In the rows, zero is written as 100.
Rotation paths and how fast each direction turns (degrees each step):
Each turn is a multiple of 5 degrees from 10 to 175, or 0.
Each row of a path follows its step; steps can be skipped.
path 1
step 0: 104	84	98	97	103	125	100	88	74	99	100	107	115	122	118	105	93	84	70	84	88	96	78	119	107	94	89	99	75	81	101	76	104	102	80	92
step 2: 83	91	85	81	100	97	111	96	92	112	89	109	120	89	138	91	92	79	97	94	101	100	68	126	103	98	77	114	112	95	88	82	88	108	106	110
step 3: 95	79	97	76	132	123	117	108	116	86	99	105	87	131	95	110	93	95	118	108	90	85	102	113	98	95	84	91	102	129	113	91	98	105	112	115
step 5: 84	101	108	81	88	118	103	97	124	115	70	116	103	125	103	107	85	97	95	105	86	99	114	84	80	104	95	94	89	119	109	97	67	99	111	122
step 6: 116	91	101	84	102	94	109	116	104	124	113	135	119	97	121	88	110	106	121	68	90	100	92	107	118	97	99	96	83	111	83	111	87	86	105	109
step 8: 108	97	78	90	95	128	75	98	109	109	103	114	120	87	92	75	118	112	100	76	78	90	104	124	96	100	90	88	93	91	106	115	92	82	82	113
step 11: 109	105	80	84	102	97	117	96	120	96	89	121	119	116	104	82	116	108	119	119	122	80	111	89	101	111	97	95	119	94	130	102	110	118	87	87
step 13: 126	108	116	83	100	80	124	87	103	111	96	101	114	133	91	73	97	129	106	100	109	105	96	89	96	92	101	91	93	125	117	98	101	103	78	106
Directions:
97	99	95	94	103	95	100	95	103	95	92	99	93	109	98	95	97	103	97	103	101	107	103	92	104	99	99	92	99	103	105	104	99	106	106	94
175
108	106	97	98	103	108	95	108	101	92	99	93	102	103	102	103	106	97	93	97	104	98	103	100	93	99	96	91	96	97	100	101	106	103	97	101
90
101	100	103	94	104	102	96	98	94	104	101	98	93	99	106	105	100	104	110	89	106	104	94	101	96	102	102	97	96	108	98	94	100	106	104	100
110
104	104	111	102	96	96	105	101	103	98	93	105	102	106	101	99	102	97	100	96	106	100	107	96	98	97	107	99	93	106	93	102	98	91	102	102
45
103	105	100	107	103	103	99	103	101	105	98	100	96	100	97	94	97	107	104	96	104	105	102	104	112	100	90	97	105	101	95	107	103	97	98	107
160
101	96	102	99	97	103	99	102	114	103	104	101	103	101	103	102	99	106	99	101	98	110	96	91	100	98	104	105	95	98	98	99	110	105	100	107
45
97	93	102	104	98	112	100	94	102	91	100	109	97	101	98	102	105	100	106	100	104	100	105	104	107	96	104	98	102	98	96	95	103	104	94	93
95
91	104	103	98	100	102	98	100	104	101	115	98	98	103	96	93	100	100	103	101	102	96	99	105	97	90	104	95	95	100	102	108	97	100	102	102
155
path 2
step 0: 92	101	72	92	74	101	110	105	124	83	79	85	108	85	126	96	99	98	113	107	113	127	86	99	99	115	94	110	106	98	86	97	124	109	86	108
step 1: 96	103	97	105	84	100	120	114	97	91	119	95	77	86	103	85	87	120	95	137	117	124	90	99	90	106	108	92	110	104	89	99	105	131	111	92
step 3: 91	107	99	100	99	99	91	131	112	82	88	112	86	96	99	72	76	77	114	96	105	91	97	111	113	113	116	119	94	111	117	95	112	128	87	102
step 4: 79	89	95	87	79	88	133	93	97	95	93	96	74	82	96	82	93	92	103	86	124	97	117	116	129	114	110	105	94	103	91	100	109	105	116	108
step 5: 89	99	82	117	98	89	91	84	86	83	103	93	90	68	102	113	100	86	81	94	115	117	96	86	105	126	105	101	76	105	104	112	117	126	116	104
step 6: 108	95	79	94	85	121	93	111	105	98	106	99	92	77	110	97	114	104	109	101	87	79	84	85	118	123	98	115	97	88	93	102	103	140	120	86
step 10: 103	99	101	109	110	105	118	99	104	76	128	100	76	89	103	98	99	102	87	100	109	107	99	96	125	86	79	84	89	88	72	81	92	130	112	108
step 11: 90	95	81	131	111	103	100	120	110	71	92	118	94	94	117	98	99	71	103	91	97	102	98	78	105	87	106	116	83	95	84	93	93	119	83	90
Directions:
99	93	99	102	106	102	101	100	94	109	103	97	98	91	100	107	99	95	102	93	92	99	98	106	101	107	98	102	103	108	97	101	106	97	100	93
45
99	108	105	101	96	97	100	108	100	108	103	100	99	105	108	101	90	105	100	101	93	98	95	103	99	102	103	102	98	106	107	98	92	97	105	103
65
96	107	96	101	96	100	93	103	106	96	98	104	101	94	98	103	102	101	96	101	89	98	98	92	103	105	98	104	103	99	105	100	106	95	89	103
125
107	94	95	103	103	103	93	99	102	97	98	101	109	100	106	104	99	93	103	98	102	106	95	103	98	102	96	103	92	106	105	99	96	103	97	110
130
path 3
step 0: 97	120	86	88	115	107	78	106	115	79	89	96	96	91	112	119	74	125	84	89	76	99	97	112	81	104	121	101	101	90	96	98	110	107	74	69
step 1: 98	109	95	91	72	119	108	131	99	90	120	98	81	95	92	111	102	97	68	74	89	105	87	75	105	119	114	99	106	79	118	95	109	91	115	86
step 2: 128	83	100	110	94	113	86	93	91	102	116	107	107	102	101	100	100	107	98	75	99	92	112	87	129	73	106	84	115	71	130	127	100	94	99	118
step 3: 89	106	115	81	112	106	86	89	82	93	98	105	123	106	109	97	120	100	120	91	86	93	122	74	108	76	107	102	82	85	80	112	93	132	123	96
step 9: 88	110	94	120	113	119	83	83	95	92	114	109	94	73	113	85	101	112	95	79	97	114	118	100	78	80	110	112	67	104	123	105	106	106	90	74
step 11: 110	125	90	88	98	102	99	114	87	114	113	96	100	93	133	110	60	113	105	89	96	80	97	95	117	87	88	77	135	98	108	106	100	116	103	107
step 12: 73	112	118	54	108	118	70	105	96	90	100	87	90	87	91	125	107	110	112	86	96	105	96	90	119	91	94	100	105	101	98	111	112	94	117	122
step 13: 90	103	84	92	59	100	68	79	117	101	75	107	86	114	75	93	117	114	120	82	86	92	115	104	104	110	103	90	102	84	106	110	95	95	101	93
Directions:
104	98	96	103	96	105	109	92	96	106	103	101	108	101	99	101	103	103	100	98	92	102	99	94	97	100	96	107	90	100	99	109	99	101	96	104
60
103	104	102	97	99	98	98	97	103	87	99	100	104	104	97	93	101	106	98	106	96	97	103	106	98	107	97	98	96	98	96	108	97	105	104	92
110
104	101	99	97	91	96	98	96	97	103	101	101	104	102	100	105	95	97	102	103	97	95	102	96	93	93	100	100	105	96	92	92	103	108	96	91
135
102	100	101	98	101	101	102	103	103	104	108	94	96	99	96	110	98	108	87	101	99	102	97	100	101	100	89	96	105	94	96	101	96	100	101	101
70
105	100	99	99	98	101	94	100	97	99	96	95	96	112	100	105	98	104	104	93	105	97	97	89	108	101	104	97	94	101	94	104	96	98	103	98
35
100	96	108	99	93	102	100	105	103	104	106	94	102	104	104	90	94	95	100	92	99	101	101	106	100	100	97	102	96	94	99	99	98	91	96	93
85
path 4
step 1: 111	114	119	98	102	99	120	125	90	131	81	102	90	93	84	111	115	128	91	81	76	96	96	101	87	114	94	93	117	108	104	107	94	101	89	95
step 2: 121	82	108	96	110	108	101	102	140	84	94	91	97	104	86	123	106	104	84	101	83	101	98	83	82	103	96	110	100	109	132	99	115	97	114	89
step 3: 102	108	103	94	60	104	95	109	115	74	75	105	98	127	99	107	97	87	93	114	96	99	107	110	94	88	93	115	81	113	94	92	79	82	92	95
step 5: 117	68	105	114	116	80	120	113	125	110	97	100	121	105	114	102	81	113	80	84	95	104	83	98	93	101	116	109	100	88	109	109	97	93	116	89
step 6: 117	90	94	89	72	78	116	110	106	101	102	112	96	92	95	120	94	98	111	109	101	84	94	97	78	98	110	117	96	131	100	118	73	87	93	115
step 8: 106	93	129	105	117	115	117	119	109	103	80	84	94	122	110	97	90	112	83	88	91	90	78	110	114	88	107	108	82	98	116	92	96	106	75	87
step 11: 97	107	116	81	73	96	107	109	108	119	87	89	129	116	101	108	93	101	79	94	98	91	76	90	103	75	84	111	79	106	86	96	97	98	100	81
step 13: 129	72	109	122	109	91	100	116	124	101	82	100	92	107	89	110	100	106	89	87	93	83	123	110	82	110	113	81	109	112	91	105	88	85	101	103
Directions:
108	100	106	96	106	109	100	102	100	94	97	97	93	100	97	105	109	101	102	101	94	90	103	101	104	103	102	96	101	102	106	97	101	99	93	107
60
96	105	97	103	100	96	99	99	109	101	102	108	103	105	107	108	99	100	103	102	92	93	92	101	107	99	104	100	92	104	97	93	100	101	97	101
130
99	102	102	99	101	103	102	96	103	98	105	103	104	99	102	107	97	97	99	93	104	95	100	95	93	112	91	100	99	104	105	100	91	102	108	104
90
105	107	102	98	95	93	100	106	99	95	103	99	101	98	104	100	99	97	96	107	103	104	101	90	107	103	100	107	98	94	103	101	93	97	91	105
125
94	100	93	106	104	105	105	107	98	97	106	93	94	108	96	102	102	91	98	100	102	96	98	99	104	98	99	97	99	97	96	102	91	98	101	92
85
106	106	103	93	103	98	106	97	97	106	101	106	98	105	97	98	89	90	100	98	96	94	107	104	94	95	97	103	100	98	96	101	101	100	94	99
140
path 5
step 1: 105	104	94	120	132	112	125	95	120	97	86	114	116	102	91	85	91	105	97	102	120	119	98	71	88	87	75	100	93	104	81	96	108	86	113	93
step 3: 90	96	91	95	79	83	91	119	92	100	109	73	97	79	81	98	113	100	88	121	95	94	112	97	106	112	69	106	129	112	119	83	87	104	112	109
step 4: 86	81	84	114	117	98	94	103	106	75	96	119	95	94	82	91	100	120	106	96	69	92	100	74	102	128	87	95	88	95	100	87	128	101	103	85
step 5: 104	105	96	111	78	86	95	64	102	95	77	105	99	99	91	125	87	105	121	76	116	85	115	93	104	120	124	110	84	101	99	106	92	103	79	94
step 7: 96	110	83	111	133	108	100	112	98	106	94	110	98	111	73	95	112	112	84	100	93	136	97	103	108	83	97	126	98	99	81	103	127	87	90	93
step 10: 105	98	67	88	121	84	91	95	89	94	99	97	104	85	65	104	86	121	98	102	97	74	102	90	98	99	101	92	86	113	68	92	118	111	88	87
step 12: 88	105	110	141	90	117	85	105	113	98	108	111	114	100	95	102	98	95	83	84	93	103	122	97	124	99	96	126	101	98	118	73	117	93	112	117
step 13: 112	113	84	99	112	79	109	106	115	81	102	113	96	98	82	102	95	96	82	92	111	133	101	95	119	129	109	127	96	114	71	107	94	99	97	89
Directions:
89	102	111	101	96	102	96	98	106	102	96	97	101	106	105	101	103	100	106	105	100	94	110	99	104	97	107	99	100	108	99	100	95	96	99	100
115
101	98	94	98	99	113	100	98	102	92	93	100	96	98	99	106	96	97	99	97	103	99	106	106	101	100	107	101	96	91	97	94	101	94	105	105
60
98	105	102	93	102	104	91	88	96	99	98	105	108	95	100	98	103	104	99	107	100	102	98	98	103	91	96	104	105	94	98	101	99	104	98	107
80
99	105	106	98	100	105	106	98	100	98	102	104	92	95	96	103	91	100	103	103	97	101	105	107	100	100	94	103	96	100	100	107	98	104	90	90
125
97	97	99	103	102	98	90	105	102	95	99	96	96	95	106	103	97	95	106	102	97	105	99	99	93	95	102	107	111	97	103	98	107	100	98	94
90
97	104	105	106	101	102	96	105	105	104	103	98	106	105	94	98	91	96	99	104	109	108	95	101	99	106	101	99	100	93	97	104	100	95	96	105
60
path 6
step 0: 107	116	134	86	106	115	84	141	94	104	100	97	102	79	105	101	99	90	98	91	90	121	84	90	83	101	104	94	87	118	91	94	94	89	120	98
step 2: 115	110	92	114	104	84	71	98	71	102	105	121	102	94	86	70	81	101	97	88	108	92	95	119	97	107	75	110	98	82	85	89	92	106	120	99
step 4: 91	91	78	95	96	101	87	100	115	103	104	82	103	89	111	78	80	96	119	106	107	110	83	107	92	102	112	98	111	116	68	116	112	80	103	66
step 5: 102	99	128	80	85	101	83	126	85	119	106	120	92	97	97	75	101	94	81	91	84	94	79	110	107	106	93	87	108	92	129	113	106	100	86	92
step 6: 99	92	104	95	127	112	106	95	106	82	93	104	132	108	94	87	114	83	110	75	124	117	97	108	78	94	79	104	105	95	102	100	82	74	91	110
step 8: 111	91	108	118	92	109	81	120	71	105	125	109	115	103	118	111	97	113	99	106	112	94	93	89	88	126	92	94	92	123	107	105	108	67	104	98
step 9: 104	112	118	80	121	108	82	91	130	109	120	91	102	96	106	78	109	105	101	87	126	116	89	93	92	105	102	102	129	108	94	103	112	125	99	89
step 11: 101	103	120	116	118	105	92	92	95	93	89	133	102	90	109	109	112	83	92	81	97	107	123	108	95	111	91	103	115	93	99	126	102	75	123	79
Directions:
95	99	96	101	94	101	104	99	98	104	101	95	109	103	102	109	100	108	96	93	107	98	103	105	103	99	97	103	96	103	103	106	97	92	91	100
155
91	101	96	106	93	100	95	101	99	94	103	108	102	98	111	92	101	102	97	100	95	97	108	101	98	103	97	97	94	97	101	101	105	104	97	97
120
108	96	96	103	98	103	109	96	102	95	102	105	100	94	107	98	99	98	106	101	107	106	104	95	99	99	102	107	107	99	109	102	102	94	100	99
145
93	103	106	98	110	108	103	99	105	100	100	103	106	93	101	107	104	102	100	104	105	97	100	99	91	96	96	95	100	99	103	93	98	101	98	93
130
102	105	94	101	103	108	98	100	103	108	103	103	97	108	100	90	105	97	101	97	107	95	100	98	107	97	94	103	99	98	103	92	93	103	96	103
100
98	103	96	101	105	90	100	103	113	102	102	97	106	108	103	99	104	97	97	95	97	104	102	90	91	99	102	100	101	101	100	103	99	99	102	104
130
path 7
step 1: 116	111	113	104	107	89	97	104	81	104	88	82	96	94	103	128	89	116	127	112	112	84	94	85	90	115	98	92	74	111	83	106	91	108	97	92
step 2: 84	87	121	101	84	105	105	103	107	110	119	82	115	75	105	104	90	124	64	107	100	105	105	108	100	102	90	103	110	99	103	118	105	95	107	82
step 4: 99	133	87	93	95	100	111	121	120	102	80	100	131	91	98	86	122	93	106	98	102	112	78	101	96	112	104	103	117	110	97	98	109	111	91	106
step 5: 98	106	92	102	86	104	112	94	119	66	126	105	74	112	103	83	98	102	89	81	83	95	102	90	100	93	111	105	89	84	101	99	113	95	100	124
step 6: 118	80	95	109	125	87	103	96	82	101	97	125	82	96	108	89	118	84	116	87	106	97	108	93	93	104	91	107	105	108	94	103	89	135	109	93
step 7: 97	83	88	120	100	111	72	94	79	93	107	97	128	91	107	103	97	94	89	126	105	84	91	98	106	116	123	105	97	82	92	96	109	90	107	103
step 8: 101	94	124	74	104	93	67	110	96	98	114	87	82	103	107	108	94	101	108	98	94	98	111	103	112	90	100	92	99	124	109	89	76	74	104	94
step 13: 98	61	85	113	101	115	118	105	108	95	109	102	83	98	120	106	93	88	104	89	77	106	103	85	98	98	112	98	77	112	95	80	90	87	110	102
Directions:
107	110	99	101	99	98	96	89	104	102	101	106	100	105	98	97	100	98	102	97	97	100	98	90	98	97	98	98	99	102	104	108	110	104	104	103
65
105	97	99	97	105	95	106	95	102	94	96	95	105	102	101	96	99	98	106	101	99	93	108	100	105	100	88	93	100	107	98	94	97	102	99	101
140
97	103	108	98	103	94	92	97	97	105	100	105	96	101	106	101	95	92	101	109	103	90	98	103	109	97	99	105	102	95	103	100	97	99	99	105
40
103	106	101	105	105	105	104	100	93	98	106	101	103	99	101	98	93	103	98	107	100	101	92	104	96	109	95	102	110	105	101	96	106	102	95	103
140
94	96	105	99	95	97	111	107	105	103	100	104	102	100	99	103	101	96	96	99	108	93	97	98	96	97	100	98	96	108	106	101	108	101	92	104
45
path 8
step 0: 87	105	78	149	110	105	100	111	88	124	98	89	106	85	91	91	112	77	96	114	109	92	112	97	106	99	66	108	98	105	97	99	100	96	104	93
step 1: 115	109	74	84	89	103	106	110	84	86	96	112	90	71	67	93	100	105	106	99	109	83	104	108	118	117	88	94	113	96	98	116	113	125	80	90
step 2: 101	65	107	117	103	127	112	102	107	80	88	80	103	110	88	113	82	122	93	91	89	85	86	127	105	107	97	87	102	86	86	118	104	92	89	97
step 4: 109	98	94	100	115	112	99	82	91	111	107	92	86	93	97	90	97	60	116	122	103	75	61	84	88	113	100	109	107	109	99	105	110	84	107	106
step 5: 109	82	105	87	91	105	100	91	93	94	102	124	116	109	87	92	96	69	87	87	82	104	84	117	118	98	79	125	107	103	119	113	108	128	110	94
step 6: 91	83	103	98	107	89	102	79	95	90	122	89	95	95	123	106	78	109	89	77	81	93	103	100	101	114	70	91	79	115	79	100	102	121	86	118
step 9: 90	90	80	120	90	88	92	99	118	70	91	108	105	92	94	109	119	87	103	100	122	102	92	85	115	89	87	105	99	120	85	121	96	129	124	96
step 11: 107	90	97	113	111	109	95	112	131	115	88	83	107	73	97	80	100	92	95	89	80	110	107	98	115	121	98	65	99	70	105	107	105	95	104	95
Directions:
96	103	105	105	101	109	95	99	104	89	111	100	107	101	93	100	96	107	101	100	101	101	98	100	100	100	103	104	99	101	99	96	96	107	100	106
100
94	95	95	94	108	105	103	97	99	101	104	95	100	93	92	98	101	95	101	94	105	101	103	95	104	92	104	102	102	103	108	94	103	96	98	96
95
103	104	96	100	101	92	92	98	95	101	106	99	102	95	103	100	97	103	112	102	108	97	99	98	100	105	106	107	99	101	97	105	104	100	92	96
120
103	105	99	101	104	94	100	102	103	106	100	97	94	107	87	102	95	108	97	99	100	102	99	105	108	101	96	96	95	107	101	98	101	100	92	98
65
path 9
step 1: 90	93	96	82	106	110	113	85	116	96	90	101	103	108	100	103	133	105	78	98	104	104	93	104	97	89	74	79	85	97	105	102	95	87	102	116
step 3: 90	105	81	101	105	114	103	79	98	89	112	117	97	106	103	96	108	117	124	111	89	80	91	96	85	94	86	89	78	111	101	109	113	95	112	110
step 4: 99	101	83	80	111	106	105	89	118	90	101	104	87	113	112	112	95	129	81	106	102	99	94	98	99	96	124	110	115	105	80	120	105	100	101	102
step 5: 99	104	85	86	93	103	99	82	90	70	100	90	105	101	83	90	101	111	84	119	97	104	93	103	92	111	86	104	95	126	119	106	96	79	94	100
step 7: 82	111	72	93	95	117	116	96	108	107	94	97	98	111	101	101	114	114	115	107	114	107	93	122	98	112	97	110	98	109	119	82	109	94	91	114
step 11: 100	123	90	99	102	134	98	73	95	95	99	119	96	98	89	93	95	116	100	95	97	81	98	116	101	107	81	81	101	107	90	93	107	95	98	104
step 12: 83	101	85	69	97	109	107	96	112	82	114	103	103	114	129	108	93	111	98	97	116	93	107	99	84	92	100	111	95	105	88	99	113	102	93	118
step 13: 98	89	81	93	95	104	110	78	107	101	99	98	92	83	97	103	98	121	80	112	87	111	86	111	105	107	79	109	102	122	96	106	93	92	109	121
Directions:
103	100	99	100	96	101	105	98	97	101	102	100	100	92	110	112	99	99	110	104	99	103	89	98	107	96	99	101	96	100	100	102	99	102	95	103
70
91	96	101	94	100	106	98	92	94	104	101	101	97	101	104	98	97	96	98	102	97	108	104	100	100	104	102	90	91	94	93	99	98	105	100	94
40
92	92	101	95	101	98	104	104	110	111	98	101	105	96	97	98	102	99	103	98	100	108	102	101	100	104	89	105	101	99	104	98	98	103	97	105
55
102	107	102	97	100	95	100	93	103	107	99	105	96	98	99	103	94	103	101	96	99	100	97	107	101	109	105	103	107	94	98	97	102	92	91	94
155
99	108	100	101	101	103	86	99	96	98	96	100	101	95	92	98	106	99	107	99	104	105	98	100	98	98	102	95	103	91	101	99	99	100	97	112
85
99	103	97	106	96	101	107	95	99	101	105	101	95	99	97	91	110	97	99	103	98	98	92	100	99	102	94	98	93	99	106	93	100	90	100	99
175
